In the rows, zero is written as 128.
A state moves one step at a time under one of 8 hidden systems, and each row is a state written as 22 numbers. Each run below is a few steps of one system.
run 1, q_471, 10 rows:
[[123 141 128 111 128 148 122 147  89 116 122 126 111 124 141 102  95 116
  165 110 109 183]
 [135 101 131 147 129 135 121 102 124 113 101 161 175 113 141 157 167 129
  132 114 143 123]
 [136 131 123 137 104 106 134 183 145 143 128 131 137 167 126  96 126 139
  110 155 111 120]
 [126 144 143 134 159 122 159 106 104 108  87 114 108 121 158 106 103 138
  156 123 136 147]
 [120 106  89 127 107 126 113 115 163 140  95 116 161 103 103 150 152 122
  128 157 147 108]
 [116 156 134 139 103 103 123 148 143 138 127 111  88 142 115 100 114 133
   83 108 101 159]
 [135 137 137 136 162 116 153  75 107 118 129 110 110 105 146 160 133 132
  129 112 154  98]
 [121 103 109 111 104 146 100 150 157 144 162  94 130 120  77 135 132 105
  123 162 126 102]
 [110 149 157 120 145 135 122 118 117 114 157 140  94 134 125 124 101 132
  106  89 115 190]
 [148 115 118 123 143 136 127 103 104 130 169 154 151 114 152 179 170 126
  149 133 147  80]]
run 2, q_326:
[[133 140  86 137 133 129 140 150 114 155 111 136 179 126 150 153 126  79
  151 127 129  87]
 [149 114 128 135 111 109 136 154 106 127 111  89 113 155 104  80 107 168
  167 168 119 137]
 [125 120 163 119 158 138 163 135 128 101 103 193 158 132 168 105 116 127
  135 124 145 151]
 [111 134  70 129 129 103 111 109 151 148  56 105 145 110 127 126 136 119
  147 156 139 123]
 [124 103 183 131 157 109 134 105 154 106 118 111  93 143 106  85 118 169
  107 142 136 157]
 [ 98 128 123 112 173 151 100  85 161 126 134 172 157 102 147 168 146 105
  112 113 155 144]
 [115 142 101 126  92 113  79 113 162 139 129  65  79 105  98 136 152 143
  108 137 121 127]
 [125 118 195 133 141 146 139 124 124 110 191 139 102 137 112 137 121 122
   72  78 121 145]
 [131 139  74 128 102 155  98 124 111 151 171 134 153 103 133 208 162  98
  138 108 130  93]
 [154 139 139 139  77 116 134 187 106 137 169  76  77 151 115  97 119 148
  126 137  92 110]]
run 3, q_547, 10 rows:
[[133  91 144 108  60 130 147 177 177 137 143  92 106  93  73  99 148  88
  105 176 130  59]
 [106 138 121 147 145 161 150 100 125 118 127 152 181 153  91 195  79 130
   77  59 136 185]
 [155 122 145 152 149 115  60 104  90 114 164 115 103 128 187 126 200 186
  176 141 113 114]
 [123 110 150 111  89 138 137 213 151 146 157  93 114 132  87  72  96  69
  112 147  97 103]
 [109 116 125 127 158 177 149  88 101 105 102 152 175 103 120 180  95  99
  147  74 146 172]
 [165 112 146 134 114  97  99 131 104 109 124 170 117 142 174  91 195 197
  171 162 116 139]
 [102 162 126 110 124 119 147 188 147 155 120 100  95 131 130  72  64  66
  104 128 101 133]
 [122 118  94 121 147 137 158  70 116 120  70 139 166  82 125 174 130 101
  166 124 171 116]
 [151 128 145 126 115  80 136 127 149 119 121 174 119 166 136  98 163 219
  109 178 138 140]
 [ 91 197 101 125 143 125 117 141 158 163 141  77  82 120 153 132  84  92
   83 108 117 118]]
run 4, q_691 (10 x 22):
[[145 121 134 138 110 125 124 103 145 115 147 120 119 108 141 148 173 169
  118 148 147  89]
 [103 132 129 130 145 152 104 148 136 143 159  89 126 134 114 132  96  85
  108 105 112 132]
 [139 111 115 112 139 139 149 107 106 121 120 164 163 130 107 158 129 142
  156 133 149 144]
 [134 109 161 130 124 139  91 137 147 119 169 128 112 124 147 111 165 151
  124 145 122 114]
 [120 157 105 120 138 139 124 147  98 141 147 125 121 139 132 135  96  99
  133 101 106 155]
 [156  98 138 130 107 126 156 132  94 107 109 143 143 124 120 117 146 145
  168 142 135 129]
 [122 131 157 131 133 104 103 147 151 131 132 132 104 143 142  85 140 133
  102 134 109 141]
 [126 171  93 127 128 112 161 128 101 139 101 122 122 128 148 142 103 118
  141 117 126 130]
 [139  87 148 140 104 113 142 126 140 118  89 102 130 108 102  99 144 122
  133 147 133 106]
 [ 99 150 129 134 152 113 121 119 171 138 116 130 121 146 127 121 110 130
   73 122 132 148]]
run 5, q_691, 10 rows:
[[138 161  83 143  86 104 165 148 108 145  95 130 135 157 105 145 101 147
  105 114 114 144]
 [132 102 161 161 165 113 138 108 128 105  80  89 132 128 148  94 127 146
  146 140 140 107]
 [100 145 108 102 132  92 126 125 174 158 121 141 116 114 114 122 134  85
   87 139 138 114]
 [121 146 100 141 100 154 143 112 145 114 107  87 138 113 118 171 103 160
  121 122 145 123]
 [119  85 157 146 163 142 101  99 143 123 135 116 149 114 117 136 148  89
  116 110 136 112]
 [121 135 106 105 132 139 122 127 142 144 181 155 141 144 107 174 130 139
  105 140 142 127]
 [129 115 134 126 135 180 103 131 109 103 164 107 138 116 145 148 122 149
  170 134 131 130]
 [132 102 145 109 128 134 106 138 100 129 164 162 128 125 115 119 149  97
  144 113 111 154]
 [152 145 129 128 108 129 147 156  97 119 157 156 127 160 142 127 124 172
  137 128 112 148]
 [144 126 141 135 136 113 119 150  96 123 111 118 119 136 163  81 127 123
  175 139 106 130]]
run 6, q_547 (10 x 22):
[[118 131 100  82  71 180 141 221 108 130 127 114 130 132  97  86  52 109
  182 158  98 176]
 [102 108 153 120 153 120 126  74 118  99  35 167 131  75 135 100 134  82
  147  78 136 211]
 [166 164 108 120 109  64 185 155  97 138  88 207 126 140 210  99 165 149
  151 158 130  95]
 [ 89 169  80 118 157 101 154 139 170 149  54  68 113 150 118  83  48 135
  131 182 135 140]
 [102 137 104  92 161  96 145  44 188 134 106 165 120  75 119 163 161 105
   86 148 183 105]
 [154 172  87 145  69  92 162 118 145 139 151 125 111 160 122 184 154 224
   73 149 146  92]
 [ 99 130 130 178 168 125  64 100 180 148 152  24 110 155  95 143 112 133
   63 113 116 100]
 [144  85 146 125 139 165 116 106 121 134 231 122 141 103  91 204 171  98
  112 115 145  52]
 [152  88 166 162  81 201  97 162 101  92 194 104 153 163  92 154 122 202
  129 104 104 157]
 [115  95 187 146 154 171  37 157  98 119 176 115 130 125 145  96 139  61
  143  61  70 172]]
run 7, q_259 (10 x 22):
[[ 82 186 115  98 155 131 130 118 139 116  70 148 105 115 179  88  76 128
  140 117 123 217]
 [115 136  85 131  55 110 147  96 178 129  55 148 148  66 131 168 173 112
   90 117 153 110]
 [123 135 130 132 113  87 162 141 180 134  97  57  85 156  84  83  93 176
   88 180 133 112]
 [ 96 172 124 133 233  99 143  57 161 139 124 128 123 130 177 155 111 119
   91 126 170  96]
 [141  94 102  83 113 115 123  88 150 148 191 123 108 100  59 184 184 132
  123 181 166  70]
 [126 142 169 123 168 122 111 159 123 144 239 101  73 180  96 118  92 120
   75 115  96 128]
 [153 106 136 171 181 146  95 110  80 136 195 158 191 151 164 199 175 110
  138  80 125  73]
 [173  55 157 100  92 161 104 173  57 110 196 118 118 134  80 101 160 140
  214 160  98 134]
 [112 146 166 131 150 179 113 185  74 116 138 169 155 150 180 101  76  80
  145  54  80 208]
 [153  95  94 164  42 158 102 139  96 103  49 171 206 101 152 161 179 142
  183 104 121 152]]
run 8, q_206:
[[117 112 159 139 114 159 116 169 130 113 132  99 122 161  92  92  81 146
  117 117  99 181]
 [137 123 157 124 143 151 147 116 118 101 140 202 159 116 188 146 160 146
  136 118 152 120]
 [153 141  76 126 101 113 107 161  90 160 141  91 117 125 130 130 141 107
  177 147 102  98]
 [106 141 151 123 116 132 157 150 136 110  78 126 108 128 128  79  75 131
  116 114 118 193]
 [129 111 110 141 146 140 130  98 135 119  88 171 194 118 158 165 161 137
  149 135 160 110]
 [147 134  96 132 132  68 103 140 121 162 127  84  93 156 117  88 143 143
  145 170 111 107]
 [ 89 147 150 107 149 127 175 100 162 116  90 136 103 101 121 121  82 101
   88 106 153 159]
 [130  83  98 144 135 147  84  96 151 130 134 119 188 127  89 181 167 140
  134 140 148 105]
 [140 137 163 134 136  74 111 139 136 142 177 113  65 165 118  87 144 152
   89 135 105 127]
 [104 143 141 102 147 172 175 106 129 120 154 134 127  80 126 179  92  74
  107  85 153 119]]
run 9, q_166, 10 rows:
[[138 149 113  87 132  83 168 128 131 134 116 179 104 137 141 102 135 166
  135 185 147 133]
 [112 162  87 149  84 173 122 153 142 129 106  94 155 121 138 164  95 132
  120 111 118 132]
 [124 107 154 112 134 117  86 141 110 131 137 150 105 118 126  91 149  82
  139 104  97 177]
 [117 136 118 133 137  89 155 102 157 127  76 134 129 150 116 113 118 180
  102 153 150 147]
 [110 120 110 154 123 169  64 139 145 129 139  61 139 124 126 139 125 121
  136 127 116 117]
 [114 117 156  94 168 111 113  91 133 127 166 150  86 109 116 119 148 108
  117 127 134 148]
 [134 116 130 156 124 124 163 102 154 120  98 117 157 132 111 160 129 160
   95 130 158  99]
 [144 104 148 144 134 146  95 150 103 133 184  88 123 130 130 128 138 106
  148 122 107  91]
 [134 138 138  91 164 110 184 105 110 128 145 173 115 118 141 137 121 120
  136 141 159 117]
 [147 114 113 151  75 158 156 155 122 119 118 138 178 126 132 162 135 142
  126 125 133 100]]
run 10, q_326:
[[101 157 129  31  98 135 149 167 132 136 163 150  54  95  97  85  95  92
  128 156 121 186]
 [123 140 129 187  74 172 166 120 140  98  70 122 178 111 140 181  99 133
   88  55 140 140]
 [164  74 130 166 142  72  70 130 103 152 139 113 139 155 113 104 204 116
  152 135  98  83]
 [126 172 124  64 164 116 187 140 119 138 187 170  93 157 133 128  88 156
  124 167 151 139]
 [103 136 113 144 113 200 125 143 149 109  81  84 162  80 167 144  95  95
  158 115 138 117]
 [149  76 145 141  92  84  94 145 116 133 100 135 125 154  73  75 166 131
  133 130  96 172]
 [131 169 131 124 174 102 181  94 122 128 138 188 135 150 176 156 126 169
  100 121 159 120]
 [106 125 101 125 144 151  97 124 154 139 106  50 127  89 128 123 113  84
  165 164 140  86]
 [124  94 169 116 107 136 115 146 136 106 143 145 113 152  73  91 121 158
  115 128 112 203]
 [123 167 116 147 136 126 133  90 130 124 120 176 146 110 192 180 161 128
  104  85 141 121]]
run 11, q_715:
[[142 107 123 139  93 191  93 196 110 120 167 162 192 146 161 142 141 127
  163 126 103 123]
 [139 124 140 110 129  87 132 160  72 149 149 146  95 160  85  88 116  77
  127  93  76 183]
 [155 146 104 161 101  77 152 153 113 131  44 160 153 158 184  92 150 168
  148 138 116 131]
 [110 105 128 145 127 140 136 206 166 158 108  95 171 151 111  83  81  61
  114 148 111  90]
 [107 147 129 115 171  68 193  89 133 140  47 131 102 111 118  95  91  75
  108 111 143 148]
 [105 112 100 163 125 134 116  93 202 121  38  92 179 103 139 141 136 144
  112 151 161  94]
 [ 91 130 153 115 157 152 136 105 187 130 167  54  89 102  77 143  93  93
   72 131 147  94]
 [126 141 131 115 174 129 144  21 120  96 133 140  98  81 155 183 156 174
  139 125 183 122]
 [126  94 126 119  96 210  56 118 155 101 196 109 149 106 100 189 164 181
  142 152 145 128]
 [140 158 160  90 132 139 113 118  81 122 252 153  50 126 128 155 141 145
  113  91 110 162]]
run 12, q_206, 10 rows:
[[150  85 144 108 120 138 188 162  98 129 144 100 135 119  81 113 102  83
  161 158 135  77]
 [ 99 156 110 101  99 174 101 167 182 118 144 155 141 139 142 127 107 172
  109 159 131 176]
 [141 125 134 140 145 108  90  88  83 119 119 154 120 101 168 138 183 117
  158  90 118 143]
 [147 121 116 149  91  96 183 166 105 143 100  89 129 144  96 110 107 104
  128 131 112  91]
 [ 92 150 131 122 160 170 127 134 169 110 110 132 152 144 161 120  79 163
  122 149 148 164]
 [143  96 120 109 148  98  97  94 114 131 124 157 131 106 129 128 189 124
  168 156 138 122]
 [132 154 107 135  89  84 160 142 138 156 112  98  92 132  98 118 118 118
   81 122 114 111]
 [ 96 126 146 141 172 169 118  98 159 108 113 110 152 130 136 147  90 130
  110 106 145 151]
 [152  79 141 121 143 115 107 115 124 128 167 146 138 142  98 126 177 140
  148 163 136 101]
 [127 176 124 111 101 115 149 145 140 144 164 121  79 118 137 133 121 121
   84 114 119 119]]
run 13, q_259 (10 x 22):
[[145 113 151 101 116 102 110 150 110 127 158 146  82 133 129  76 161 142
  151 158 107 149]
 [116 157 118 137 127 157 160 152 108 133 131 133 149 118 161 152  93  76
  119  80 115 121]
 [138  81 119 159 104 147  91 115 130 109  97 103 159 126  89 139 152 163
  151 131 128 148]
 [125 140 166 113 144  97 148 154 128 118 111 158  94 142 162  59 119 136
  132 148 120 159]
 [114 159  73 130 112 151 146 118 135 137  99 129 158  92 161 182 117  95
  136 112 146 103]
 [124  94 137 131  95 113 104 113 156 121 103  77 106 125  57 102 140 159
  115 150 127 151]
 [112 167 148 127 179  96 165 135 149 132 129 168 125 159 177 107 104 134
   86 128 136 125]
 [133 134  68 122 115 143 117  98 131 144 140 106 140  92 125 194 157 129
  158 150 159  73]
 [124  98 178 114 137 107 116 132 135 127 165  93  74 147  59  83 119 120
  101 133 110 154]
 [128 153 125 146 180 134 146 130 117 136 161 186 179 166 180 172 125 126
  104  99 138 112]]
run 14, q_471, 10 rows:
[[139  98 114 155 160  86  99 112 147 137  75 186 193 154 161 120 190 143
  137 154 145 107]
 [142 148 111 124  62  90 182 199 121 138  70 120 111 143 133  68 100 131
  134 155 108 125]
 [106 140 130 171 155 134 134  74 145 100  29  73 137 107 163 122  97 151
  136 107 148 143]
 [126 117  73 123 101  62 103 101 181 166  96 104 118 128  64 131 171 130
   89 166 136 103]
 [113 185 149 126  94 110 158 129 136 128 141  77  34 101 122 117  93 126
   70  90 112 137]
 [117 120 124 136 186 141 114  52 127 129 166  66 123  99 104 195 134 105
  122 105 159  80]
 [125 100 135  79  94 144  91 153 143 146 234 120  91 134  40 137 144 113
  104 151 114 135]
 [117 159 177 103 169 176 133 124  92 102 217 172  97 121 180 153 109 117
  115  71 124 161]
 [152  79 112 120 158 164  97 146  84 134 195 166 202 142 137 177 165 103
  191 144 133  83]
 [139  93 175 110 101 163 124 222 116 105 144 188 158 168 126  63 110 136
  148 142  94 190]]
run 15, q_166:
[[135  75 172 144 188 156 151 123 113 109 148 113 166 131 121 129 110  96
  147 128 148  82]
 [160 115 128 110 139 123 148 134 110 130 182 174 147 139 150 153 165 158
  152 170 149  75]
 [149 168 120 122  81 140 195 158 101 122 152 132 113 111 162 156 114 131
  132 118 130  86]
 [135 132 119 120 111 133 160 177  84 137 113 172 158 131 139 118 108  66
  153 100 106 140]
 [147 138 107 121  94 107 143 167 102 123  89 174 140 159 142  91 131 169
  162 146 114 177]
 [103 178  89 127  98 131 102 168 154 135  82 110 115 129 171  97 101 142
  133 137 108 167]
 [ 88 143  90 112 123 116  68 116 146 146  89 123 114 114 101 114 121  97
  120 105 108 204]
 [103 104 151 143 134 119  79  90 175 112  87 102 115 137  89 101 135 163
   97 126 126 192]
 [100 115 138 156 176 115  62  89 186 136 126  62 117 135 118 120 139 136
   91 138 134 110]
 [118 100 141 119 180 133 106  59 142 125 173  87 105 106  79 168 140 115
  113 133 159 102]]
run 16, q_715:
[[108 104 126 142 136 167 114 157 173 120  92  96 174 131 133 107 100 119
  142 160 132 107]
 [102 132 148 101 154 106 144 103 158 137 130 129  96 104  99 118 116  74
   85 114 138 135]
 [131 144 100 151 123 120 128  74 136 121  86 118 145 103 152 177 151 161
  128 124 155 108]
 [116 101 155 131 132 179 102 130 154 117 179  74 122 128  88 141 113 141
  118 139 129 114]
 [130 152 139  84 157 110 143  84 111 121 172 168  84 113 141 148 143 148
  125 129 148 146]
 [143 110 110 138  93 168  88 133 108 113 141 138 164 113 150 167 170 157
  168 131 127 126]
 [135 120 162 120 112 136 117 166 105 130 201 126  96 156  88 112 115 120
  108 103  94 162]
 [157 157 110 126 142  81 138 130  79 136 118 179 124 152 182 116 154 157
  162 134 120 142]
 [137  92 118 143  78 155 113 204 130 133 110 114 179 141 118  96 119 105
  160 144 102 117]
 [114 148 146 123 151  81 172 144 124 150 104 146 107 155 112  85  86  79
   82 100 110 160]]

Name the system that made each run.
run 17, 2 rows:
[[162 116 177 147 118  87 151 143  67 109  99 136  96 144 147  61 138 130
  150 103  93 156]
 [108 149  74 115 148 111 144 155 155 148  66 121 155 151 140  97  84 132
  155 191 145 124]]
 | q_166
run 18 (2 x 22):
[[153 118 138 138  98 116 130 140 129 122 122 157 147 114 171 124 189 138
  140 145 130  87]
 [118 131 129 145 138 125 153 173 132 138  90 108 148 153 127  87  78  99
  129 131 111 131]]
 | q_471
run 19:
[[127 101 122 150  89 133  92 143 114 139 129  79 119 114  81 129 136  74
  126  88  91 130]
 [121 112 173 105 195 106 141 107 124 115 133 151 110 157 117  88 108 139
  131 144 139 162]]
 | q_166
run 20 (2 x 22):
[[118 129 113 119  89 134  87 121 117 139 144  69  70  94  67 133 128  94
  119  93  95 166]
 [156 113 176 143  91 141 167 133 115 112 189 162 128 136 108 168 155 151
   72  87 129 109]]
 | q_326
run 21:
[[118 135 126 129 131 162  82 175 149 144 192 112 132 144 143 126 128 116
  119 139 107 107]
 [130 128 107 106 143 145 126 117  75 126 133 135 130 129 106 145 101 126
  177 115 122 179]]
 | q_691
run 22 (2 x 22):
[[145  62 172 131 110 168 156 179  80 108 124 117 160 103 108  98 114  52
  186 108 110 108]
 [128 102 157 112 154 161 139 148 100  93 101 213 185 151 157  99 102 141
  177 122 128 210]]
 | q_547
run 23:
[[136 144 120 107  79  95 154 101 150 138 148 161  95  74 131 162 198 102
   85 120 148  86]
 [118 126 117 174 108 174 110 167 151 129 139  54 160 161 101 144  76 133
   95 105 107 122]]
 | q_691
run 24 (2 x 22):
[[169 107 123 143  59  94 139 138  81 114 100 166 134 166  83 128 151 196
  135 109 102 198]
 [106 161 178 163 193 115 120 136 126 127 114 102 100 140 202  70 104  92
  105  89 105 131]]
 | q_547
run 25, 2 rows:
[[134 100 108  86 148 127 125 129 111 134 150 142 138 137  85 128 123 125
  175 176 141 141]
 [122 135 164 105 107 158 124 133 142  93 152 149 100 110 155 115 138 161
  125 131 130 158]]
 | q_691
run 26:
[[146 134 153 156 131 176 115 152  59  90 121 158 159 139 211 120 120 156
  191  81  98 182]
 [145  71 138 120 111  85  86 188 122 161 147 167 149 180  67  80 166 102
  124 151  89 149]]
 | q_715
run 27, 2 rows:
[[123 115 127 109 153 156 169  87 137  94  99 151 161 109 130 156 114 161
  153 154 178 133]
 [120 151 112 117 106 106  91 136 166 134 129 160 111 141 148 110 164 176
  100 153 121 156]]
 | q_547
run 28 (2 x 22):
[[108 102 123 137 140 132  97  91 127 108  73  93 130 129  85 115 108 153
  149 120 131 197]
 [132 136 161 127 144 109 156  97 142 120 144 175 119 108 164 151 164 117
   85 109 152  94]]
 | q_691
run 29 (2 x 22):
[[155  91 113 157  97 114  84 181 113 154 169  75 137 189  70 111 138 161
  141 157  89 116]
 [140 137 188 151 197 129 146 117  61 106 143 143 114 145 196 105 115 117
  160  78 114 147]]
 | q_259
run 30 (2 x 22):
[[139 135 133 108 146 126 148 115 136 109 115 205 151 134 188 128 156 198
  148 175 167 132]
 [130 152 117 133  95 121  66 154 129 146 155  81  70 106 152 104 160 109
  135 128  91 110]]
 | q_691
run 31, 2 rows:
[[153  85 111 126  82 121  67 122 129 151 212  88 106 135  42 166 195 143
  115 153 117  93]
 [149 193 147 105 118 149 185 139  69  96 195 139  67 141 172 146  88 199
  143 111 127 154]]
 | q_715
run 32 (2 x 22):
[[158 114 125 122  70 119 120 152 123 122 156 131 115 139 116 122 167 186
  139 167 124 118]
 [ 99 143 165 132 167 133 141 140 142 122 105 129 115 110 177  87  99  82
  119 111 127 129]]
 | q_471
run 33 (2 x 22):
[[151  92 170 136 173 122 165 125  97 120 190 114 127 182  80 128 106 145
  120 133 134 106]
 [110 125 142  66 146 177 124 130 150 105 175 159 117 102 150 128 124 151
  165 185 161 136]]
 | q_471
run 34, 2 rows:
[[ 93 137 105 105 133 155 145 157 170 157 166 152 167 128  92 167  90  51
   70 111 136 115]
 [158 125 108 174 114 111  77  99 110 132 158  95 130 176  99 168 167 213
  121 119 115 136]]
 | q_259
